128 stands for zero in the data rows.
Here are some points:
 83|161|108|148|205| 94|130|169|133| 95
138|116|147|118|112|120|134| 98|122|134
131|128|159|124|126|132|145|119|129|136
135|137|132|107|126|163|118| 94| 87|115
117|133|134|128|117|128|134|127|115|129
155|105|146|158|141|149|163| 87|114|104
138|131|159|151|159| 91|162|101|146|142
122|123|105| 83|108|111|130|122|136|169
 66|155|139|104|156|181|156|178|162|103
164|151|190|128|105|117|168| 91|192|124
169|  0|255|255|  0| 99|255|129|  0|209
111|134|127| 97|115|209| 91|153| 50| 86
119|123|115| 98|114|118|128|130|144|158
133|107|159|123|142|167|155|116|136|101
114|144| 80| 97|145|130|138|125|128| 93
Then 10 other points, each followed by its number:
123| 93|135|181|112| 90|164|122| 84|144 0
 82|147|136| 97| 65|113|160|205|140|175 1
 91|120| 60|156|188|155|139|196|197| 88 2
132|130|127|145|184|149|125|112|146| 85 3
177|184|177|164| 14| 83|112|138|152|118 4
114|114| 82|103|149|141|111|161|164|143 5
139|121|107|188|149|163|140|125| 97|105 6
138|128|140|126|139|128|148|111|152|121 7
142|129| 26|103|137| 67| 71|178|184|175 8
255| 85| 93|115| 19|203| 77|  0| 36|144 9
Which of these numbered points is nearest to each point below by angle, seen from the average point of the first points? Its number follows each.
122|121|140|135|145|147|124|115|114|107 > 3
145|190|182|198| 57| 84|149|157|171|121 > 4
155|119|165|156|143|111|158| 99|140|127 > 7
122| 83| 35| 70|169|177|106|164|157|144 > 5
147| 98|126|206|135|160|148|116|120|121 > 6
162| 89|126|255|121|140|148| 75| 77| 92 > 6
 53|159|  0|196|255|219|162|255|199| 67 > 2
101|161|118|150|125|162| 79|112| 48|110 > 6
143|141|103|144|147|133|140| 94|178|124 > 7
105|135|110|134|103| 57|144|134| 63|162 > 0
137|108|149|124|141|155|152|118|128|111 > 3
197|200|216|158|  0|104|132|147|172|122 > 4
149| 99|234|108| 93|155|193|134|140| 93 > 4
132|100|163|147|120|125|132|145|143|127 > 4
124|133| 86|139|142|155| 79| 91| 61|101 > 6
167|140|129|108|147|141|167| 88|154| 98 > 7
122|149|125|140|125|139|106|114| 88|119 > 6
111|123| 89|146|176|144|130|162|157|118 > 2
120|123|132|130|121| 88|127|153|124|144 > 8
163|132|136|126|104|139|131| 72|111|114 > 9
184|147|235|111| 70|122|181| 79|218|132 > 4
